In the data rows, the value 50 means zero.
Here is a table of points, one per row:
tensor([43, 31, 44, 49, 57, 22, 51, 54, 45, 52, 36, 58, 46, 49, 51, 61, 52, 46, 41, 33, 43, 66, 47,
        84, 57, 54, 69, 76, 60, 51, 67, 52, 39, 55, 41, 45, 34, 23, 28])
tensor([58, 59, 46, 42, 54, 28, 59, 69, 49, 37, 58, 65, 39, 58, 59, 32, 32, 36, 36, 79, 38, 32, 44,
        34, 30, 50, 35, 41, 76, 13, 41, 47, 63, 42, 60, 46, 40, 47, 28])
tensor([46, 57, 47, 54, 29, 44, 23, 60, 57, 60, 93, 43, 43, 55, 70, 38, 60, 63, 43, 39, 48, 41, 47,
        30, 40, 58, 53, 36, 59, 61, 64, 40, 26, 42, 26, 29, 37, 47, 49])
tensor([36, 53, 54, 50, 39, 37, 63, 39, 58, 62, 28, 40, 48, 22, 11, 32, 47, 60, 43, 49, 52, 47, 72,
        49, 55, 34, 41, 45, 56, 40, 49, 42, 38, 56, 58, 27, 26, 71, 68])
tensor([50, 48, 60, 52, 46, 42, 71, 73, 34, 66, 58, 66, 50, 93, 34, 39, 41, 43, 59, 24, 51, 36, 63,
        41, 45, 51, 34, 52, 23, 48, 72, 42, 55, 35, 49, 66, 38, 48, 60])
tensor([49, 48, 68, 40, 56, 42, 43, 45, 58, 61, 71, 57, 70, 81, 39, 53, 46, 90, 61, 72, 53, 45, 35,
        57, 63, 23, 58, 53, 57, 37, 31, 54, 43, 34, 39, 59, 40, 40, 59])
tensor([40, 36, 24, 43, 52, 50, 45, 64, 62, 44, 69, 70, 39, 29, 44, 54, 35, 43, 41, 40, 49, 32, 35,
        60, 69, 23, 38, 54, 39, 77, 59, 75, 55, 38, 59, 44, 60, 55, 45])
tensor([60, 57, 35, 47, 59, 54, 39, 82, 51, 55, 46, 73, 49, 47, 34, 53, 75, 37, 56, 62, 50, 70, 62,
        37, 55, 45, 57, 55, 66, 41, 61, 73, 41, 72, 46, 63, 70, 31, 74])
tensor([24, 50, 46, 48, 48, 49, 56, 39, 57, 40, 41, 50, 52, 53, 66, 31, 85, 37, 53, 51, 42, 44, 31,
        63, 72, 73, 45, 46, 42, 37, 47, 51, 71, 48, 56, 31, 42, 43, 88])
tensor([86, 66, 39, 53, 37, 56, 88, 49, 47, 65, 49, 34, 52, 54, 63, 50, 43, 56, 30, 72, 54, 51, 23,
        46, 53, 52, 51, 66, 64, 75, 68, 41, 44, 42, 49, 59, 44, 49, 67])
tensor([87, 26, 30, 28, 52, 46, 43, 38, 37, 45, 48, 40, 46, 43, 53, 57, 64, 57, 66, 32, 79, 43, 49,
        60, 30, 50, 38, 39, 48, 40, 34, 51, 39, 55, 79, 39, 33, 47, 67])
tensor([32, 71, 55, 52, 48, 46, 60, 45, 43, 45, 56, 48, 70, 27, 70, 87, 31, 24, 71, 55, 62, 44, 65,
        41, 75, 56, 31, 47, 47, 49, 39, 47, 39, 61, 43, 44, 33, 36, 57])
tensor([77, 39, 86, 69, 37, 60, 54, 48, 50, 34, 51, 38, 44, 39, 39, 45, 68, 48, 40, 40, 34, 51, 53,
        30, 80, 38, 52, 41, 39, 49, 42, 46, 57, 55, 72, 44, 47, 22, 38])
tensor([53, 58, 79, 58, 50, 53, 34, 45, 45, 45, 43, 64, 66, 66, 60, 56, 66, 35, 33, 50, 91, 50, 38,
        51, 54, 39, 43, 61, 46, 48, 55, 50, 48, 74, 67, 32, 49, 74, 37])
tensor([46, 50, 48, 37, 29, 24, 39, 39, 46, 51, 68, 36, 43, 49, 46, 23, 33, 41, 51, 62, 54, 62, 53,
        65, 53, 51, 62, 45, 37, 68, 52, 53, 63, 98, 51, 81, 59, 47, 51])
tensor([37, 39, 39, 50, 20, 64, 46, 65, 49, 50, 36, 57, 40, 52, 35, 87, 74, 48, 47, 77, 37, 31, 43,
        68, 32, 51, 59, 44, 32, 52, 47, 36, 44, 63, 44, 65, 41, 58, 38])
tensor([54, 65, 36, 37, 50, 50, 48, 51, 18, 37, 53, 58, 89, 48, 26, 46, 53, 76, 40, 48, 40, 51, 55,
        40, 46, 77, 43, 54, 55, 73, 42, 57, 76, 45, 38, 38, 44, 51, 35])
tensor([48, 45, 73, 38, 24, 60, 58, 33, 36, 52, 48, 70, 33, 34, 56, 58, 44, 45, 48, 39, 41, 51, 46,
        57, 29, 40, 63, 51, 56, 42, 45, 93, 54, 46, 27, 53, 63, 52, 58])
tensor([45, 48, 47, 29, 78, 67, 37, 24, 37, 60, 44, 67, 44, 40, 42, 55, 41, 39, 33, 43, 41, 53, 35,
        53, 51, 39, 59, 29, 51, 47, 66, 12, 51, 53, 38, 61, 55, 32, 51])
tensor([41, 40, 42, 47, 49, 50, 41, 40, 43, 28, 48, 27, 52, 37, 48, 46, 69, 43, 55, 43, 49, 35, 45,
        39, 50, 32, 29, 69, 56, 40, 63, 46, 47, 45, 31, 98, 60, 60, 43])
tensor([33, 65, 35, 37, 44, 51, 46, 43, 43, 53, 34, 36, 37, 63, 73, 53, 52, 66, 21, 49, 48, 68, 69,
        36, 54, 43, 40, 62, 23, 38, 30, 52, 36, 43, 66, 40, 69, 37, 50])
tensor([36, 20, 48, 57, 34, 48, 63, 51, 54, 47, 33, 52, 51, 60, 47, 51, 35, 64, 76, 46, 57, 67, 34,
        27, 56, 52, 34, 45, 58, 48, 43, 31, 46, 65, 52, 28, 89, 47, 47])
tensor([60, 51, 64, 33, 57, 35, 56, 53, 39, 62, 47, 44, 57, 46, 67, 56, 65, 54, 56, 45, 30, 42, 60,
        68, 78, 65, 47, 26, 55, 47, 50, 51, 33, 41, 72, 52, 84, 83, 42])
tensor([38, 31, 73, 52, 60, 51, 32, 67, 50, 69, 40, 33, 40, 63, 50, 49, 45, 39, 40, 61, 51, 47, 56,
        48, 41, 66, 33, 55, 82, 88, 21, 49, 65, 33, 50, 59, 41, 45, 59])
tensor([59, 55, 57, 40, 64, 59, 58, 24, 63, 09, 48, 63, 32, 83, 46, 43, 46, 52, 61, 68, 39, 46, 72,
        49, 43, 59, 47, 55, 57, 83, 62, 53, 27, 47, 47, 42, 42, 52, 50])
tensor([36, 56, 56, 62, 52, 54, 52, 80, 35, 19, 43, 56, 59, 41, 67, 38, 36, 78, 47, 44, 67, 40, 59,
        51, 45, 53, 89, 47, 65, 55, 57, 37, 45, 37, 60, 63, 46, 53, 66])
tensor([49, 48, 49, 32, 67, 74, 59, 73, 52, 43, 72, 32, 40, 45, 32, 45, 37, 30, 52, 40, 43, 45, 34,
        57, 50, 55, 75, 70, 39, 42, 26, 44, 38, 67, 38, 37, 58, 61, 45])
tensor([46, 45, 47, 48, 52, 79, 52, 65, 61, 41, 49, 36, 56, 54, 54, 45, 37, 52, 42, 45, 49, 91, 44,
        77, 47, 46, 27, 18, 51, 35, 64, 71, 50, 60, 36, 62, 32, 55, 39])
tensor([44, 84, 54, 53, 53, 46, 69, 49, 63, 54, 48, 37, 54, 44, 47, 48, 78, 47, 66, 43, 72, 43, 54,
        73, 26, 32, 46, 39, 52, 59, 44, 42, 65, 43, 56, 37, 77, 24, 30])
tensor([62, 83, 46, 84, 48, 49, 24, 46, 29, 53, 36, 44, 35, 53, 54, 48, 40, 48, 83, 45, 23, 59, 36,
        64, 59, 33, 44, 55, 50, 47, 44, 45, 53, 50, 63, 36, 43, 62, 53])
tensor([41, 31, 30, 56, 45, 74, 64, 30, 45, 68, 78, 46, 64, 69, 61, 48, 50, 42, 60, 59, 45, 52, 80,
        42, 49, 36, 76, 54, 74, 46, 59, 49, 72, 42, 68, 45, 40, 57, 40])
tensor([73, 47, 44, 37, 39, 51, 38, 56, 78, 60, 19, 64, 84, 49, 76, 26, 40, 39, 65, 49, 42, 43, 56,
        33, 43, 49, 69, 54, 34, 61, 37, 47, 52, 36, 37, 56, 36, 51, 38])
tensor([37, 36, 41, 71, 85, 48, 55, 43, 33, 65, 40, 40, 45, 42, 46, 35, 57, 45, 48, 65, 56, 38, 36,
        37, 45, 48, 61, 41, 30, 54, 51, 84, 34, 56, 36, 51, 49, 52, 36])
tensor([35, 72, 54, 54, 44, 66, 45, 35, 72, 65, 53, 61, 56, 51, 36, 49, 38, 58, 53, 32, 49, 44, 32,
        35, 37, 87, 53, 58, 62, 49, 55, 62, 37, 42, 89, 77, 42, 44, 43])
tensor([48, 46, 45, 62, 68, 35, 65, 48, 60, 49, 69, 74, 38, 32, 52, 50, 73, 49, 46, 40, 45, 91, 48,
        47, 42, 48, 50, 58, 41, 53, 25, 34, 48, 49, 41, 73, 39, 71, 47])
tensor([59, 57, 45, 62, 64, 48, 55, 46, 72, 57, 37, 46, 33, 57, 63, 74, 50, 79, 46, 30, 51, 22, 64,
        42, 64, 52, 47, 46, 58, 42, 48, 51, 76, 90, 35, 46, 51, 57, 48])
tensor([59, 43, 43, 88, 50, 42, 41, 36, 65, 45, 52, 45, 78, 53, 47, 57, 36, 37, 27, 44, 39, 40, 66,
        72, 31, 52, 38, 50, 42, 38, 42, 45, 41, 46, 48, 39, 81, 49, 74])
tensor([59, 39, 71, 47, 64, 68, 42, 61, 53, 63, 64, 54, 49, 24, 61, 41, 42, 77, 63, 80, 50, 50, 63,
        54, 37, 70, 36, 77, 32, 45, 79, 39, 63, 42, 54, 42, 50, 46, 50])
tensor([45, 47, 55, 37, 61, 27, 43, 53, 58, 39, 48, 27, 48, 47, 40, 87, 46, 37, 52, 52, 43, 75, 37,
        27, 32, 44, 73, 42, 37, 49, 76, 59, 65, 34, 50, 44, 53, 62, 57])
tensor([67, 55, 44, 62, 37, 51, 42, 37, 51, 50, 44, 50, 27, 50, 34, 54, 42, 40, 51, 51, 93, 57, 59,
        53, 82, 73, 55, 44, 47, 34, 43, 46, 61, 19, 30, 45, 63, 57, 43])
There is one direction along which these points spread out most. Take the direction at right angles to it along which they spread out most. Go by this last direction. Where along it does each point below lie, from 0 to 99? The average is 50, and the first point in the table lies past the average. One standard deviation of the points above along it is 16.
tensor([36, 20, 48, 57, 34, 48, 63, 51, 54, 47, 33, 52, 51, 60, 47, 51, 35, 64, 76, 46, 57, 67, 34,
        27, 56, 52, 34, 45, 58, 48, 43, 31, 46, 65, 52, 28, 89, 47, 47]) 34
tensor([86, 66, 39, 53, 37, 56, 88, 49, 47, 65, 49, 34, 52, 54, 63, 50, 43, 56, 30, 72, 54, 51, 23,
        46, 53, 52, 51, 66, 64, 75, 68, 41, 44, 42, 49, 59, 44, 49, 67]) 45
tensor([45, 47, 55, 37, 61, 27, 43, 53, 58, 39, 48, 27, 48, 47, 40, 87, 46, 37, 52, 52, 43, 75, 37,
        27, 32, 44, 73, 42, 37, 49, 76, 59, 65, 34, 50, 44, 53, 62, 57]) 72
tensor([60, 51, 64, 33, 57, 35, 56, 53, 39, 62, 47, 44, 57, 46, 67, 56, 65, 54, 56, 45, 30, 42, 60,
        68, 78, 65, 47, 26, 55, 47, 50, 51, 33, 41, 72, 52, 84, 83, 42]) 33
tensor([46, 50, 48, 37, 29, 24, 39, 39, 46, 51, 68, 36, 43, 49, 46, 23, 33, 41, 51, 62, 54, 62, 53,
        65, 53, 51, 62, 45, 37, 68, 52, 53, 63, 98, 51, 81, 59, 47, 51]) 73
tensor([37, 39, 39, 50, 20, 64, 46, 65, 49, 50, 36, 57, 40, 52, 35, 87, 74, 48, 47, 77, 37, 31, 43,
        68, 32, 51, 59, 44, 32, 52, 47, 36, 44, 63, 44, 65, 41, 58, 38]) 73
tensor([41, 40, 42, 47, 49, 50, 41, 40, 43, 28, 48, 27, 52, 37, 48, 46, 69, 43, 55, 43, 49, 35, 45,
        39, 50, 32, 29, 69, 56, 40, 63, 46, 47, 45, 31, 98, 60, 60, 43]) 72
tensor([59, 43, 43, 88, 50, 42, 41, 36, 65, 45, 52, 45, 78, 53, 47, 57, 36, 37, 27, 44, 39, 40, 66,
        72, 31, 52, 38, 50, 42, 38, 42, 45, 41, 46, 48, 39, 81, 49, 74]) 34
tensor([44, 84, 54, 53, 53, 46, 69, 49, 63, 54, 48, 37, 54, 44, 47, 48, 78, 47, 66, 43, 72, 43, 54,
        73, 26, 32, 46, 39, 52, 59, 44, 42, 65, 43, 56, 37, 77, 24, 30]) 35
tensor([49, 48, 49, 32, 67, 74, 59, 73, 52, 43, 72, 32, 40, 45, 32, 45, 37, 30, 52, 40, 43, 45, 34,
        57, 50, 55, 75, 70, 39, 42, 26, 44, 38, 67, 38, 37, 58, 61, 45]) 72
tensor([48, 45, 73, 38, 24, 60, 58, 33, 36, 52, 48, 70, 33, 34, 56, 58, 44, 45, 48, 39, 41, 51, 46,
        57, 29, 40, 63, 51, 56, 42, 45, 93, 54, 46, 27, 53, 63, 52, 58]) 72
tensor([50, 48, 60, 52, 46, 42, 71, 73, 34, 66, 58, 66, 50, 93, 34, 39, 41, 43, 59, 24, 51, 36, 63,
        41, 45, 51, 34, 52, 23, 48, 72, 42, 55, 35, 49, 66, 38, 48, 60]) 46
tensor([46, 45, 47, 48, 52, 79, 52, 65, 61, 41, 49, 36, 56, 54, 54, 45, 37, 52, 42, 45, 49, 91, 44,
        77, 47, 46, 27, 18, 51, 35, 64, 71, 50, 60, 36, 62, 32, 55, 39]) 72
